In the rows, 128 means zero.
A single turn carries every row of the set below to another of its rows. Some are shown first; where does it send the rows asked next?
Z_107: [117 134 111 116 123 116 153 132 135  69  79 130 129 130 117 173 123 146
 152 156 156  96 119 101 112 126 138 129 112 124 105 138 108 149 130  99]
Z_339: [128 122 126 169  67  99 151 133 131 144  93 101 121 141 103 155 157 136
 137 166 128 137 117  91 116 139 116 110  95 133 111 117 115 148 107  72]
Z_234: [127 120 142 133 104 107 120 103  98 118  97  93  98 134 117 147 177 138
 132 143 176 137 136 101 128 115 119 135  98 116 131 131 117 130 148  99]
Z_893: [123 136 159  91 114 104 121 144 113 113 110 136 116 159  98 154 130 111
 121 183 179 130 120 125 110 124 140 123 114 118 110 105 113 131 143 123]
Z_592: [ 98 133 118 113  67  78 153 123 122 118  93 127 142 121  93 145 138 128
 145 171 176 117 128 112 115 143 101 124 115 171 132 138 146 125 132 102]
Z_988: [123 108 155 159 118 112 153 165 120 113  90 107 131 143 104 125 161 134
 154 185 169 137 130  90 101 107 130 125 141 129  98 125 151 161 135  94]
Z_967: [120 126 143 120  95  87 139 132 122 151  93 146 170 146  86 162 171 135
 148 165 154 117 161  99 133 149 113 114 103 120 136 133 145 139 129 121]
Z_510: [105  90 143 155  94 103 153 124 138 126 102 110 123 152 117 157 124 149
 146 160 138 108 118  97 110 158 120 129 108 155 110  97 123 151 164  85]
Z_143: [110 135 129 148 143 119 132 129 122  85  80 117 135 135  80 162 144 146
 150 141 164 126 130 114 110 166 125 128 127 107 116 126 110 161 140 122]
Z_839: [101 130 147 157  93  86 154 155 137  87  78 136 152 132 116 157 147 114
 142 179 153 132 107 122 118 111 118 105 120 152 113 147 130 155 108 106]
Z_324: [127 108 154 134 102 107 137  98 113 133 127 144 139 147  67 143 140 118
 126 162 165 130 145 106 115 116  95 142 123 115  86 112 156 176 142  98]
Z_701: [103 149 139 122 107  93 129 110 119 127  85 120 122 136  90 153 157 123
 156 154 146 138 142 104  93 106 130 147  71 107  87 135 133 152 132 108]
Z_469: [129 146 135 115 124  93 125 142  97 127 109 133 122 158  77 144 133 138
 144 152 182 123 108 149 136 125 128 147  84 151 130 144 113 130 123 120]
Z_108: [140  98 154 142 103  88 168 104 118 125 134 135 141 137  93 148 133 112
 131 182 166 106 158 110 137 103 139 137 106 146 108 108 101 148 121  99]
Z_28: [115 128 106 114 117 117 135 108  97 145  95 130 161 136 123 154 155 136
 124 135 178 127 131 126 123 114 103 139 104 118 114 140 109 163 124  99]
Z_527: [116  94 166 112 110  89 160 131 117 152 104 157 136 147 114 152 144 120
 139 164 163 113 127 104 112  85 121 126 105 128 116 145 121 153 166 103]
Z_989: [ 99 117 146 157  94 134 163 117 134 138 103 112 112 143 116 153 139 123
 144 168 148  84 139 100 126 156 115  99 140 121 114 112 134 149 142  99]
Z_477: [151  89 120 154 145  94 165 127 129 106 104 132 134 158 125 180 133 122
 145 181 175 116 123 108 130 146 135 135  96 125 126 129 108 158 120  88]
Z_138: [141 120 135 151 103  86 158 166 135 114  87 148 118 130  60 162 138 121
 161 162 133 120 115 116 131 123 119 109 111 136 125 173 140 146 122  93]
Z_353: [134 139 148 162 110 118 156 138 147  87 104 100 131 158  78 165 170 118
 146 174 173 118 112  98  95 136 118 117 116 111 126 142 149 160 134  84]
Z_404: [ 86 133 143 149 102  97 148 108 159 135 107 134  98 124 100 161 136 123
 151 148 145 120  98 107 146 121 121 117 123 126 120 122  96 163 132 100]
Z_25: [124 127 115 124 116 128 130 121 130 132 117 107 128 123 122 160 139 115
 127 159 146 135 113 132 138 127 131 130  69 121  89 138 151 155 144 110]
Z_393: [123 104 114 117  83  97 145 112 118 130  97 144 120 171  79 170 132 142
 148 155 160  93 148 117 105 129  91 142  77 145 113 154 146 153 128  97]
Z_247: [152  96 118 149 111  94 138 140 129 113 107 157 120 142  65 150 150 154
 154 156 160 124 122  99 154 140 106 140 131 134 133 142 123 155  97  89]
Z_283: [132  77 117 156 125 121 150 151 109 120  90 136 113 162 120 148 127 121
 128 187 165 137 130 117 110 116 126 122 130 133  88 126 124 178 126  92]
Z_31: [147 127 152 123  99 124 138 162  80 135 114 124 134 156  81 148 139 116
 128 194 186 113 135 132 134 130 109 117 104 137 115 131 150 129 117 111]
Z_634: [134 133 155 105 128 115 139 138  89 109 127 113 126 145  93 138 118 129
 132 164 194 106 117 134 103 126 113 152 113 134 104 115 134 131 140 115]
Z_132: [138 107 155 157 133 120 129 125 110 109  84 134 121 133 100 133 168 123
 142 135 156 126 114 107 113 157 108 130 150 127 139 145 131 129 132  94]
Z_887: [102  91 139 183 119 115 143 126 106  97 104 148 116 153  92 148 151 145
 148 167 172 121 119 114 118 139 110 158 116 130 105 135 115 158  81 113]
Z_428: [100  98 131 123  94 110 147 121 112 146 103 158 109 141  81 151 155 136
 141 171 159 113 126 113 109 183 114 131  91 127 106 137 122 128 106 132]
Z_248: [112 120 148 168 100 107 164 109 114 124 117 118 128 102  88 158 129 141
 140 129 138 113  93 103 128 137 103 134 112 130 101 118 104 147 129  83]
Z_705: [108 117 111 178 104 108 162 127 134 170 105  98 111 143 111 143 141 133
 165 161 159 115 123 117 138 137 114 128 101 138 128 138 124 161 108  90]
Z_945: [120 111 173 141  96 117 156 130 148 135 128 119 134 163  62 139 163 120
 126 160 168 114 116 135  99 112 114 115 103 142 110 138 115 172 146 109]
Z_382: [149 170 144 106  98 101 123 135  99 107 109 137 120 145  73 146 148 125
 126 166 161 120 121 126 135 125 125 125  95 130 107 128 122 124  99 114]
Z_61: [128 110 117 132 120 113 131 128 151  96  94 153 111 135 116 154 118 102
 149 169 128 121 104 107 121 131 140 146 115 149 107 142 152 141 129  86]
Z_654: [142 113 154 108 100  90 120 159 110 127 107 128 106 179  88 146 140 132
 144 202 182 130 126 120 126 122 117 138  84 157 119 117 135 140 128 111]

Z_945 moves to Z_592
Z_477 moves to Z_887
Z_138 moves to Z_107
And these:
Z_634 moves to Z_31
Z_701 moves to Z_527
Z_510 moves to Z_705

A single turn carries every row of the set below to another of its rows. Some are shown first; where does it send the rows asked next?
Z_171: [135 121 125 136  89 105 132 112 148 122 128 126 139 151 137 116 102 150
 131 129 145 180 163 144 118  99 131 154  79 153 107 114 110]
Z_630: [ 98 149 143 137 130 118 118 126 141 121 122 120 133 173 123 133 112 104
 143 126 104 130 107 113 175 135 107 154 122 163 112 124 119]
Z_563: [164 134 139 133 100 115 125 147 149 131 147 138 146 127 131 100 132 146
 142 120 134 193 142 142 138  99 110 134 103 159 101 108 125]
Z_814: [115 137 121 147 121 112 134 106 141 126 142 131 112 118 118 133 143 146
 159 139 120 162 134 156 120 125 169 142  98 103  98 124  93]
Z_938: [144 123 127 119  80  96 141 123 181 111 118 122 128 130 146 131 105 150
 132 135 138 167 152 135 147 125 143 156  77 150 104 112 115]
Z_786: [101 111 127 147 115 115 148 142 135 110  93 164 108 141 140 144 107 131
 133 131 120 129 130 116 175 144 116 140 128 159  99 132 126]
Z_378: [112 132 150 151 112 104 127 133 144 120  86 152 142 138 129 133 119 134
 139 150 121 116 108 127 163 143  97 127 110 175 106 116 116]
Z_788: [137 141 155 132 127 118 121 131 146 141 157 118 122 114 125 103 174 153
 157 142 126 173 119 143 135 118 123 122 117 128  93 118 106]
Z_101: [107 138 147 151 125 115 119 134 139 128  90 143 133 150 132 131 113 132
 138 131 124 130 106 103 165 149 105 133 123 180 100 146 123]
Z_455: [106 148 128 136 150 108 148 137 109 131 134 133 114 161 151 155 123 113
 131 122 117 126 135 133 161 137 129 138 141 133 106 113 108]
Z_75: [102 113 126 150 114 123 162 150 123 121  97 157 111 144 147 148 113 130
 126 137 120 113 136 139 154 137 114 132 123 150 101 111 106]
Z_357: [106 124 138 143 113 128 148 155 124 122  98 159  98 147 129 145 118 134
 137 127 120 125 128 113 181 138 123 156 137 156  97 127  99]
Z_840: [132 159 154 139 120 118 137 125 136 152 156 122 109 116 123 113 152 162
 140 104 127 185 113 132 127 108 142 133 114 128 104 121  96]
Z_302: [118 133 134 163 105 109 127 100 131 120 136 124 116 136 110 121 125 150
 124 129 136 168 147 143 112 117 169 153  89 119  83 118 104]
Z_179: [109 133 127 128 131 116 138 145 125 123 121 129 105 166 133 142 128 105
 142 115 108 134 132 115 187 135 121 158 143 148 108 111 114]
Z_156: [ 97 128 119 142 136 111 145 140 131 116 130 139 100 159 134 143 111 110
 127 127 113 134 138 127 177 148 120 144 147 135 116 122 114]
Z_361: [145 119 159 134  96 113 131 131 165 152 133 121 144 122 166 109 137 146
 152 128 136 173 141 130 135 102 102 130  91 158 102 113 117]
Z_65: [116 167 152 138 147  90 114 119 130 131 123 128 145 155 133 142 129 116
 143 134 118 128 107 121 170 144 112 133 127 158 110 117 118]
Z_474: [ 95 141 154 151 111 130 128 136 140 120  99 151 126 154 119 136 103 133
 138 138 117 120 102 112 168 138 109 151 116 170 101 140 103]
Z_381: [157 143 154 126 101  89 136 125 164 141 120 121 132 120 134 109 138 152
 164 105 137 191 124 126 142  99 115 138 101 150  98 113 117]
Z_755: [123 115 125 147  91 107 143 106 161 138 117 133 135 126 159 138 105 140
 155 126 131 162 155 143 120 108 148 150  72 132 108 119 104]
Z_504: [103 155 139 146 146 110 116 132 135 134 127 117 126 169 126 129 117 111
 132 127 116 134 114 115 167 152 109 136 142 155 117 136 112]
Z_130: [118 127 117 151 101 118 141 125 161 115 134  96 108 135 109 127 124 135
 124 137 126 150 145 153 131 131 172 140  85 118  98 120  96]
Z_415: [103 123 133 143  94 130 152 107 141 137 149 121 108 126 106 129 121 149
 137 126 117 167 135 149 110 107 158 130  97 117 108 117  97]
Z_253: [127 108 133 130  75 101 150 108 169 126 112 120 131 130 116 124 108 139
 160 126 127 174 146 143 124  99 131 135  83 138 102 109 118]
Z_876: [166 146 153 118 100 123 127 141 166 131 141 128 139 125 153 131 140 159
 135 120 141 183 116 127 150 114 125 136 104 164  93 130 130]
Z_686: [148 147 147 160 116 119 120 135 132 130 156 136 123 112 103 105 155 146
 136 121 127 181 126 141 132 116 147 133 113 126  76 112 119]
Z_738: [140 151 144 150 122 145 128 143 146 135 158 101 119 130 116 127 160 145
 127 122 130 167 109 145 134 121 155 120 110 133  86 138 111]

Z_171 moves to Z_302
Z_876 moves to Z_938
Z_788 moves to Z_361
And these:
Z_786 moves to Z_156
Z_75 moves to Z_455
Z_474 moves to Z_357
Z_253 moves to Z_415

A single turn carries every row of the set below to another of its rows. Some are shown first; where does it send the rows asked next?
Z_390: [143 162 161 131 121 114 108 151  77 120 131 173 112 133 181  82 114 116
 136 146 156 115 133 137 142 145 122 117 117]
Z_63: [147 134 154 116 110 117 120 127 152 114 134 133  91 129 133 148 111 131
 178 157 149 119 153 128 142 119 157 138 116]
Z_992: [149 136 124 118 116  94  89 130 120 108 148 124 119 130 118 120 111 125
 151 185 128 126 117 110 147 145 110 152 106]
Z_6: [140 172 138 140 135 115 128 140  94 125 129 160 105 138 186  91 105 138
 140 131 162 123 121 157 143 148 117 119 121]
Z_570: [132 163 155 145 116 107 127 138 102 116 138 185 117 136 183 111 115 123
 131 135 146 109 121 147 147 140 124 136 119]
Z_147: [150 130 127 114 124 105 101 127 118 100 133 137 138 123 112 123 117 123
 172 175 122 117 107 103 138 139 120 145  93]
Z_85: [157 148 156 117 118 134 126 118 111 155 120 141  93 121 163 154  99 136
 163 135 154 118 144 160 103 127 127 140 117]
Z_780: [146 144 145 118 116 143 112 122 121 141 115 154  85 130 166 135  95 138
 155 134 154 120 156 169 112 116 119 151 136]
Z_975: [154 125 174 138 129 122 120 153 113 114 113 131 124 105 165  85 109  90
 158 124 141 123 151 133 145 152 123 122  95]
Z_303: [129 153 148 128 145  91 102 150 123 132 149 157 117 146 158 101  98 132
 136 142 127 115 126 125 149 145  98  90 122]
Z_843: [161 141 122  96 109 126 111 129 100 128 107 121 122 108 143 143 116 123
 168 163 148  99 108 108 141 144 109 147  93]
Z_753: [148 126 151 123 139 110 133 155 107 118 114 110 110 112 160 102 100 113
 149 106 152 120 146 145 136 154 126 112  87]
Z_611: [149 150 153 111 116 134 123 109  99 144 121 140  95 124 169 139 102 140
 170 149 152 116 142 166 104 122 138 149 108]
Z_319: [139 154 164 128 150 125 128 147 146 112 115 134 119 117 153 115 117 129
 180 111 146  92 137 130 158 147 120 104 121]
Z_342: [137 119 167 134 124 116 125 154 112 107 119 131 111  95 145 112 117 105
 153 105 141 116 148 157 143 144 133 134  92]
Z_924: [137 137 161 125 124 142 124 134 143  97 120 143 130 109 155 126 117 116
 175 108 142  92 111 117 153 147 108 121 127]
Z_206: [136 112 171 132 121 132 120 151 108 108 134 133 108 115 145  96  99 116
 154 131 155 153 103 113 131 143 114  96 105]
Z_897: [139 142 149 130 120 108  92 137 145 119 133 166 106 121 131 126 109 144
 162 189 126 109 102 134 152 118 107 139 106]
Z_640: [110 138 156 121 115 121  96 149 109  77 125 142 102 133 124 104 120 146
 128 125 154 126 120 116 143 133 129 138 135]
Z_603: [143 153 153 142 124 113 103 114 131 130 149 149  89 138 132 128 100 148
 153 155 140 148 142 159 112 126 135 152 140]
Z_186: [141 154 134 105 130 127  97 105  94 149 113 128 130 131 154 122  99 134
 152 160 124 114 122 134 115 141  86 166 121]
Z_679: [140 128 140 126 134 114 113 156 104 104 126 122 108 118 129 103 111 144
 147 129 159 143  98 109 137 146 119  92  92]
Z_325: [160 145 126 100 117 136  95 118 114 124 105 126 122 109 145 139 108 127
 180 172 145 105 116 104 134 133 110 141  86]
Z_953: [124 132 174 124 119 135 102 152  94  98 111 135 106 119 140  76 131 150
 145 129 153 132 119 122 145 131 128 131 136]
Z_532: [162 118 133 100 114 120 105 116  90 141 122 111 117 128 145 127 117 129
 157 143 130 136 156 136  99 130 133 148 100]
Z_626: [162 143 147 128 114 116 106 145 145 109 145 165  90 122 129 148 122 130
 178 161 156 103 142 140 140 122 141 121 111]
Z_96: [118 141 174 107 128 110  97 153 109 130 141 164 114 140 154  98  90 113
 143 133 126 117 134 113 137 140 109  92 139]
Z_235: [139 115 147 118 117 132  92 154 104 102 127 126 107 112 125 112 107 114
 143 118 153 147 106 125 117 145 102 102  90]
Z_150: [146 176 146 133 127 141 114 132 104 113 111 177 121 115 164  92  94 108
 176 132 153 141 106 113 134 149 124 109 121]
Z_573: [135 145 147 126 116 118 107 108 125 127 145 141  92 141 141 119 108 151
 164 157 133 142 150 156 122 117 146 158 144]
Z_507: [126 153 144 127 135 120 104 151 118  97 110 128  98 138 129  86 126 160
 142 117 155 140 135 126 145 135 134 125 141]
Z_87: [145 137 119  84 116 120 109 127  92 132 108 144 128 108 149 136  93 117
 169 158 126  95 109 116 136 136 105 145  96]
Z_159: [159 129 122 104 117 138 123 115  88 122 119 127 114 134 150 134 104 117
 160 123 155 132 158 139  97 137 131 155 118]
Z_714: [153 169 135 139 123 145 115 126 108 125 104 173 129 104 167 108 112 111
 171 115 139 134 101 144 126 147 110 122 104]
Z_763: [136 152 183 124 135 137 129 134 123 108 116 149 137 123 160  99 124 116
 183 116 137 100 128 113 143 145 127 114 138]
Z_661: [121 163 144 119 129 110  77 146 105 118 101 163 114 126 128  90 104 117
 134 117 115 144 150 141 124 136 127 140 121]
Z_438: [148 145 127 102 130 124  79 103  99 148 120 130 129 123 155 114  98 130
 164 167 113 116 134 135 117 135  95 156 109]
Z_464: [146 161 152 128 119 103 104 130 153 127 131 156  99 118 145 139  92 127
 167 187 135  99 115 137 157 133 113 145 108]
Z_451: [135 122 128 104 126 124 110 108  91 136 113 126 129 134 153 113  87 126
 142 152 120 134 124 135 109 135  95 168 111]
Z_468: [150 133 157 145 126 122 103 126 150 112 143 145  96 146 131 125 117 137
 156 149 146 140 161 156 115 120 131 148 131]
Z_795: [129 153 147 114 125 111  86 139 126 124 137 170 127 151 157 113  94 108
 130 131 121 117 120 113 129 146  87 104 126]
Z_833: [157 124 132 103 120 124 107 117  91 140 129 108 118 130 132 135 116 129
 153 127 135 135 158 131  98 140 124 151 123]
Z_422: [137 149 149 125 120 114 104 120 148 124 150 152  96 130 152 141  90 128
 172 192 143 104 126 134 154 126 112 136 110]
Z_245: [160 142 145 126 109 111 112 138 150 111 136 139  87 114 117 147 113 133
 176 150 150 125 143 130 140 128 158 137 119]
Z_775: [127 150 154 115 129 124  76 153 112 116  96 150 107 110 137  71  87 112
 150 127 125 144 146 120 145 139 119 125 131]
Z_663: [150 129 119 119 110 111  87 122 128 110 146 129 112 131 129 125 111 133
 159 189 137 135 118 100 147 130 112 141 106]
Z_243: [144 178 130 128 147 132 120 128 110 121 100 154 127 105 162  99  96 135
 180 121 141 120  95 126 142 153 115 112 112]
Z_673: [127 156 131 110 147 100  91 144 113 128 103 136 121 128 140  78  86 128
 141 115 110 139 145 125 136 148 117 123 127]

Z_570 moves to Z_714
Z_679 moves to Z_507
Z_245 moves to Z_833
And these:
Z_159 moves to Z_147
Z_953 moves to Z_775
Z_63 moves to Z_532

A single turn carries every row of the set below to another of its rows. Some are shown first; where does it send the rows asked next?
Z_153: [122 142 115 101 165 107 119 145  89 154 156 129 138 123 145 167 135 174
 131 147 112 154 105 131 151  80 171 130]
Z_314: [160 160 120  73 159 128 101 121  99 150 134 134 114 159 125 136 131 148
 104 135 139 133  89 140 136 134 119 146]
Z_842: [143 137 111  92 153 102 100 140 119 101 133 133 120 161 104 118 122 146
 127 141 147 151 141 131 142 102 142 117]
Z_116: [143 141  99  80 165 124 111 118 128 149 139 122 146 165 117 154 144 134
 107 140 161 133 146 128 164 120 163 131]
Z_591: [135 124 112  94 176 112  69 143 140 141 138 105 125 158 140 163 126 138
  94 149 153 140 101 139 138 139 124 141]
Z_782: [149 156 110 111 153 114 103 124 140 143 118 138 177 122 119 143 103 119
 136 117 118 139 113 147 108 124 167 122]
Z_820: [150 163 134  88 143 130 119 149 126 199 106 106 147 133 150 142 144 173
 121 129 139 144 135 142 112 107 141 140]
Z_421: [157 161 126 100 159  94 110 155 126 156  94 117 150 134 141 117 127 159
 145 105 148 159 121 156 108 105 152 149]
Z_751: [129 126 129 108 147 109 126 156 113 115 150 107 149 160 136 149 143 115
 125 130 154 128 116 147 144 128 140 163]
Z_424: [125 123 115 126 140 129  93 139 129 143 133 129 169 107 141 164 119 127
 131 129 105 151 133 151 110 121 143 112]
Z_188: [152 151 118 109 126 133 102 123 146 173 138 131 169 122 142 171 110 139
 109 128 119 131 108 138 103 120 142 121]
Z_476: [122 150 120  96 147  85 122 153 101 164 144 139 136 124 139 142 115 168
 114 165 119 124  84 123 127 100 150 157]
Z_458: [118 136 127 106 167 115  92 165 123 161  98 104 149 125 150 142 131 171
 131 126 132 179 148 137 109 106 134 130]
Z_836: [119 148 147 103 160 149 112 154 104 126 168 106 125 163 130 168 134 155
 119 149 135 149 132 136 126 117 126 134]
Z_433: [129 146 118 101 174  80  96 160 126 159 145 136 117 130 115 142 121 170
 141 158 117 140  96 135 136 103 181 123]

Z_116 moves to Z_751
Z_153 moves to Z_476
And these:
Z_424 moves to Z_188
Z_458 moves to Z_820
Z_842 moves to Z_836

